Turns, then the turns between two rows, first turn first; the first pair answered
Z294:
[ 24 -12 -16 -12  32  53 -24   2 -46 -39   1] -> [  8  36  -8   4  59 -22  29  11   9 -43 -39]
[ -3  -1 -15 -24  -1 -21  31 -15  -2  -7 -39] -> [-15  -7  -4  -1 -25 -39  20 -18   8  25 -16]
[ 13  16  -4 -30  16   2 -17 -10 -10 -24 -34] -> [ -1  27   8  -5   8 -37  -6 -10  19  -1 -33]
Z75:
[ 15 -27  -9  31  18  35 -35   4 -35 -13  32] -> [  0 -27   6  45 -21  11 -39  -2 -17  28  46]
[ -1 -22 -21 -34 -36   5   1  -9 -34  74  15] -> [ 23 -21 -48 -11  48  23  -4  13 -63   7  -5]
[-2 -1  6  1 -6 -6 -5 -1  0  8  2] -> [ 1 -3  4 -8  2  6 -5  0 -9 -3 -3]
Z912:
[-24  22   9   8 -35 -61  36   2  47  45 -13] -> [-14  -9   4  72 -12 -50  -8  16  19  49  27]
[  3   9   6 -42  24  24   8  -3 -21 -44 -16] -> [  5  11   1 -10  45   3   7   7 -16 -51 -13]
[-20  18 -22  -8  51  16   5  -1  10  -1  -5] -> [-16   1 -20   6  43  30 -11  -1  -2   4  13]
Z954:
[ -7  14   2  21   8 -30   5  -2  24  -1   8] -> [  4  12  -3  24  26 -20  -2   4  11 -16   6]
[-21  -7  -7  -1 -19 -20  -1 -10  23  35  21] -> [-16  -8 -11  25   4 -29  -3  -4  21  27  24]
[  5 -16  -8 -27 -11  37 -10   1 -17 -19  -2] -> [ -1 -14  -1 -35 -38  25  -5  -7  -7   2  -1]
Pairs:
(two turns a pair)
[ 11 -23   2 -69 -40  31  19 -32  -7 -23   4] -> [  8   0  -4  38  48 -50  30   2  21 -48  -2] -> Z294 then Z912
[ -3 -28   4 -21 -37  -2  -6  12   0  22   9] -> [  3  -3  -8   0  23 -27  17  25   6 -20 -22] -> Z75 then Z294
[-12  18  16  38 -40 -27  -4   1  35  59  16] -> [ 29  14 -17 -37  16  63  -1   4 -23 -38 -27] -> Z294 then Z294
[ 13 -25  -3  27  27  21 -32  -4 -26 -14  25] -> [  6  10  -6 -10  52   0  11  -3  -6 -46 -22] -> Z954 then Z294
[-11  -4  11  39 -19   3   7  21  34  10   9] -> [ -7  15   4   1  -4  13  30  24  33 -20 -24] -> Z75 then Z912
[ 12   0 -28 -44  30  36   8   8 -49 -37 -40] -> [-23  35  -1 -33 -17 -45  47  -1  24  20 -50] -> Z294 then Z75
[  6  24  -8 -30   4  21   0  -1  10 -41  -3] -> [-14  25   8  19 -18 -25  -5  -2  36   4  21] -> Z912 then Z75
[ 33 -24  26 -14   2  12 -40 -10  -7  -1  43] -> [ 19  10  33 -45 -16 -23   2 -17  36  11  13] -> Z912 then Z954
[ 26 -23 -25 -25  33  72  14 -34 -28 -20 -29] -> [ -7   3  -4  65  36 -43  34 -22  41  30 -22] -> Z912 then Z75
[  0 -19  -3  16   3  14 -20  11 -11  -3   2] -> [ -4   0   2  20  15 -14   2  12   9 -10 -18] -> Z294 then Z294
[  0  26  13  -8 -52  -9  40   4  10   9 -29] -> [ 12   4  11 -20 -61  37  15  -3 -24   5 -13] -> Z294 then Z294
[ -6 -45  38  30  -5 -19 -19  13   3  39  55] -> [ -1  10  30 -75   9  -7  44   3  22 -16 -22] -> Z75 then Z912
[ 12   5 -11 -73  21  46  12  -4 -29 -39 -28] -> [  7  25 -16 -64  35  17  32   1 -10 -45 -44] -> Z912 then Z954
[-13  37  -5   6 -27  12   7 -18  11   9 -18] -> [-12  29  -5  45 -10   5 -10 -10   3  12   0] -> Z954 then Z912
[  7  12 -18 -29 -19  33  33  -1 -42  13   7] -> [ 11  -2 -24   3  -6  34  16   5 -58  12  30] -> Z75 then Z912
[  7 -40  -4  -3   7  12 -48   6 -63  23 -10] -> [-12  -3  13 -49 -28 -26  -2  -6 -10  45 -43] -> Z912 then Z954
[ -5   1 -26  -4  27  26  25   1   9 -42 -29] -> [  1 -24 -27  -4   7  52  -2  -7  -9 -30  -8] -> Z912 then Z912
[-21  16  25 -41 -10 -22  15  -8  39  13 -13] -> [-10 -33  20  19  -2   5 -41   1  -2  23  39] -> Z912 then Z912
[ -3  14  -8  37  37   5  -3  11   3 -12   3] -> [-16  19  11  14 -19 -11   8  -3  28  26   4] -> Z75 then Z912
[-30  14 -14 -38 -38 -20   8  -8  36  22  -7] -> [-18  -5 -25 -60 -33  28  -6 -10   4  -1  -3] -> Z294 then Z294
[  1 -13   8  39 -38 -28 -27  -1  41  21  18] -> [ 20 -24  -3 -24 -47  40 -37 -12   0 -11   7] -> Z912 then Z294
[  4   3   6 -53 -28  15  10 -13  -2  -1  -7] -> [-10  17   9  20   5 -44  17   3  26   9  -6] -> Z954 then Z912
[-11  -1  -1  19  20 -31  33  -3  28   3 -24] -> [  2 -45  -4   4   1  38 -15 -10 -23   4  12] -> Z294 then Z294
[-20  18  -6  72  28 -39  -3  19   0  -4   5] -> [-28  22   6 -54 -58  15  17 -19   0  16 -18] -> Z912 then Z912
[ 11  19  -6  17  34 -17  19  23   0 -38 -21] -> [ 15   4  -8  21  35  -2   4  20 -15 -41 -10] -> Z912 then Z294
[-15  -1 -15  31  12 -12   5   9   9   4  -3] -> [-19  11 -10   9  -2 -15  17   3  18   9 -12] -> Z75 then Z912
[ -7  15  17  54  14 -34 -11   7   8  39   5] -> [ 11   1   6  57  40  -2 -29  15 -26  15  12] -> Z954 then Z294
[-14 -31  -6  11 -31 -32 -14 -17   9  40  44] -> [  2 -26 -27  42  43 -30 -16   7 -12 -13  33] -> Z75 then Z75
[ -4  26   8 -17  -6 -31  38 -11  28  -3 -13] -> [ -4  -4  15  18 -33 -20  -3 -15  17  35  29] -> Z954 then Z294
[  1  14  14 -20  -4 -12   3  16   5  35  -6] -> [  2   0  12 -10  -5  -8  -7  15  -1  40   7] -> Z294 then Z954
[  6 -18  12   1 -11   3   0  14 -23  29  12] -> [ 10   5   4 -12  19  -6  28  20 -12   2 -19] -> Z294 then Z294
[  4  -5 -11 -27 -13  10  -9  -8 -11   9   0] -> [ 10  -8 -15 -15   5  17 -16  -4 -19  -3   3] -> Z75 then Z912
[  2  29  -3  -6 -31 -32  23  -2  38   8 -15] -> [ 22 -20 -13  42 -11   8 -38   6 -16   4  32] -> Z912 then Z294
[ 28  -2 -33 -77 -26  28  14  -9 -23 -57 -20] -> [  1  37 -17 -22 -19 -69  54  -1  41 -27 -35] -> Z294 then Z954
[ -9  34   0 -51  34 -10  -4   3  18 -30 -42] -> [-24  27  10  21  27 -61 -19   8  38   6  -8] -> Z294 then Z954
[ -3 -54   4  36 -34   6 -47  -2 -16  29  62] -> [ 25 -36 -27 -10  38  45 -25   9 -44 -58  13] -> Z954 then Z294
[-20  11  -4  -6  25   3  17  12  -2 -16 -21] -> [-29  11  -3 -25   8   7  19   5  -2  -6 -21] -> Z954 then Z954
[-13  12   5 -28  27   7  17   6   1 -35 -19] -> [-30  18  21 -13  -8 -28  17  -2  26   8  -6] -> Z954 then Z294
[ 23  16  -6 -17  24  39  -4   9 -19 -36 -16] -> [  5  -6  11  22 -26  17 -33  -1  -4  28  30] -> Z75 then Z912
[-24  46  -4 -24  -9 -42  46  -9  50   3 -44] -> [-28  -7   7  35 -51 -32 -20 -14  30  66  27] -> Z954 then Z294
[ -8   8 -47  13  20 -27 -23  16  58 -21 -17] -> [  4 -24 -55  11  14  19 -55  13  19 -24   8] -> Z954 then Z912
[ -1  -8  12  13   0   2 -28   1 -21   9   8] -> [ -4  20  13  -7   9 -23   3   4   4   0 -22] -> Z912 then Z912
[ -8  39  -4  21  28 -13  12  23   6  -3  14] -> [  5  22 -13   3  30  25  -4  20 -21 -15  19] -> Z912 then Z294
[ -5 -23   0  15 -10  12 -14  -2  -6  25  37] -> [-12  17   4   6  10 -28  31   0  27   9   1] -> Z912 then Z912
[ 13  38  11  -4  23 -11  27  25  38 -16 -33] -> [ 32  -8   2  21  34  42 -24  28 -14 -25   2] -> Z912 then Z954
[ 16  30 -29  30  22  -1 -12 -20 -14 -65 -35] -> [ 17  19 -29 -21 -21  40 -16 -34 -26 -51 -31] -> Z912 then Z912
[  6  17   0  12  56 -24  25   0  11 -34 -31] -> [ -4  -6  16 -57 -38  24   8 -34   2  11 -11] -> Z294 then Z75
[-14  27  -9   9  26 -31  23 -13  19  24 -11] -> [  1 -12 -18 -12   9  35 -19 -22 -28  18  19] -> Z294 then Z294
[ 16 -16 -69  12  47   1 -12  15  -8 -88   4] -> [-10  29 -51 -10  10 -61  39   6  56 -55 -30] -> Z954 then Z294
[  6   0  -9  -4  -7 -25   5  -4  -5  25  -1] -> [ 15   2 -17 -10  18 -20  13   3 -12   1 -13] -> Z75 then Z912
[ 17  23   1 -59  15  -9  61  27  47 -49 -56] -> [ -7 -24  34   5 -76 -32   7  12  58  62  28] -> Z912 then Z75
[  5  -8  -6  33  46   5 -24  25 -17  -7  24] -> [  2  24  -5 -48  26  20  19  13  -2 -28 -21] -> Z912 then Z294
[ 17  -6  -4 -21  19  35  12  -3 -14 -24 -10] -> [ -2  15   6  12  22 -26  32   1  22   3 -14] -> Z912 then Z294
[  5  -6  -3  25 -12 -35  -6  10  18  23   7] -> [ 25  -4 -18  16  30 -11  -7  19  -6 -22  -9] -> Z75 then Z75
[ -3  -7  10  33 -17 -25  -7  -4  16  32  17] -> [ 15 -15  -4  43  30   0 -15   8 -14 -13  10] -> Z954 then Z954
[ 15  32 -34 -78   1  59  -8  11   8   4 -40] -> [-12  39  -8 -33 -42 -14   2   2  62  68 -23] -> Z954 then Z954
[ 12   4 -15  38  26   7   1  12 -18  -7  22] -> [-10  19   4  -2 -29 -10  22  -7  14  33  12] -> Z75 then Z912
[  2 -34  11  27 -80   8 -18 -14   5  48  20] -> [  5 -25   6 -24 -85  33  -5 -23   1  34   1] -> Z912 then Z294
[  6   0 -16 -24  13  28  16  -3  -3 -14 -27] -> [ -7  15 -11   6  15 -15  27   6  29   3 -23] -> Z294 then Z954
[  5 -10   2 -23 -26  14 -16  -8 -15  20  17] -> [  5  11   0  27  27 -36   2  11   8   5   1] -> Z912 then Z912
[  9  -3  -9  -5  24  24 -27   7 -38 -44  -1] -> [  3  24 -10 -27  27   5   2   5 -14 -54 -28] -> Z912 then Z912
[ 12 -11  27 -25 -28 -24  28 -24  21  55  -1] -> [ 25 -45  19  11 -17  -2 -12 -17 -13  55  30] -> Z912 then Z294
[-14  10  -1  -6 -42 -38   8   0  29  28  24] -> [ 11   1 -23 -54  -9  30   2   4 -16 -33   4] -> Z294 then Z294
[ 23   5  12   8  47  36  39  -1  -2 -49 -23] -> [  2  26  33  10   6 -14  59 -12  46  -1 -25] -> Z954 then Z294
[ -6 -28   0 -10 -13  15 -22  -7 -14  22   6] -> [-16  -2   5 -12  -9 -24  12  -1  18  18 -19] -> Z912 then Z954
[  1  -1 -25  20   7  31 -31   0   1  27   8] -> [  3  16 -31  13  40  24  -9   9   7   2 -17] -> Z912 then Z75
[ -1  10  -9 -80 -28  23  22 -14   7 -16 -36] -> [-22  -1   6 -34 -69 -10   3 -19  33  45  -4] -> Z294 then Z294
[ 15 -18 -24 -45  10  71 -17   6 -54 -44  -2] -> [ 11 -11 -23  55  67   3 -19  34 -30 -45   8] -> Z294 then Z912
[ -2  -1   8 -20 -13 -13  19 -13  32  39  10] -> [  3 -18  10  -9 -18  -3  -1 -13  15  44  25] -> Z294 then Z954
[ -7  26  11 -29 -12 -20  35  -1  32   2 -17] -> [-11   2  17  30 -20 -33   3   5  29  31  24] -> Z294 then Z954
[ 16  25   8  21  29  -3  10   0 -14  -8 -24] -> [  6  18  22  31 -11 -18   0 -10  -4  31  -2] -> Z75 then Z912
[-42 -16   9 -52 -30  22   1 -39 -32  31  -2] -> [-51   5  12 -51 -25 -13  28 -39  -5  36 -23] -> Z294 then Z954
[-29  30 -28  30  64 -44  37 -21  13 -37 -39] -> [-44 -21   2 -12 -68  12 -10 -59  -1  54  20] -> Z75 then Z294
[ -6 -35   7  28 -27   6  -9   9 -12  62  35] -> [  5 -30  -7 -40 -24  56   0   1 -33  28  11] -> Z294 then Z954
[-22  15  22  20 -12 -37   5   4  26  21   5] -> [-11  26   5   1  32 -19  19  16  10 -27 -24] -> Z75 then Z912
[  4   3   3 -39 -21  27   0  -9   1   6   4] -> [ -5  21   6   0   5 -29  16   0  31  14  -2] -> Z954 then Z912
[  3 -35   2  25 -40  32 -45   2 -25  38  51] -> [ -2  -7  -3  83  25 -31 -19  21   7  15  27] -> Z294 then Z75
[ 19 -34   2  -8  -8  36 -14 -19 -25 -26 -15] -> [  2 -30  17  -9 -50  15  -4 -30  -1  16 -11] -> Z954 then Z954
[ 13   5 -13  23  30  -6   6   8  -4 -21  -2] -> [ 18  -1 -14  -4  16  26   3   2 -16 -23  -3] -> Z954 then Z912
[-23  47  -6 -23 -43 -29  40   4  32  38  47] -> [  5  28 -28 -72 -20  52  18   3 -21 -14  39] -> Z294 then Z294
[ 18  23  -3   6  37 -39  31   2  30 -27 -50] -> [  5  21  10  19   5 -61  28  -6  46  11 -35] -> Z75 then Z954
[  6 -12   3  29  -2   2 -20  15 -26  -6  27] -> [ 17   8  -9   2  23   2   3  18 -26 -36  -4] -> Z954 then Z294
[-21  21  11  -8 -16 -37  38  -7  36  15 -10] -> [-16 -20  14  37 -23 -24  -3  -4  10  35  36] -> Z294 then Z954
[  0 -42  15  25  18 -11 -22   8 -15 -28  -9] -> [ -4 -17  15 -27   5  -4   6  -1  -1 -37 -39] -> Z912 then Z294
[-1 -1 13 47  2  0  7 21 17 -3 17] -> [  7 -14  11   0 -18  45   0  10  -6 -11  18] -> Z954 then Z912
[ 27 -18  -4   4  -2  47 -31   8 -14   0  23] -> [ 28 -12  -6  39  23  30 -28  19 -11  -7  18] -> Z954 then Z75
[  1 -24   8 -23 -46  29   3  -1  20   2  14] -> [  2 -16   2  49  13 -21   4  19  31 -15  17] -> Z912 then Z912
[ -7   3   3 -28 -38  -1  28  -7  10   3 -22] -> [ -1 -30  -4  43 -10   1 -11   7 -15   3  13] -> Z912 then Z912
[  9 -19   5 -14 -25  45 -11  -1 -19  17  29] -> [ 13  -6   3 -41 -17  50   8  -3 -16  -6   2] -> Z75 then Z912
[-27   4  22  27 -35 -65  12   2  49  47  14] -> [-19  14  17 -68 -54 -13  32 -16  32  19 -19] -> Z294 then Z912
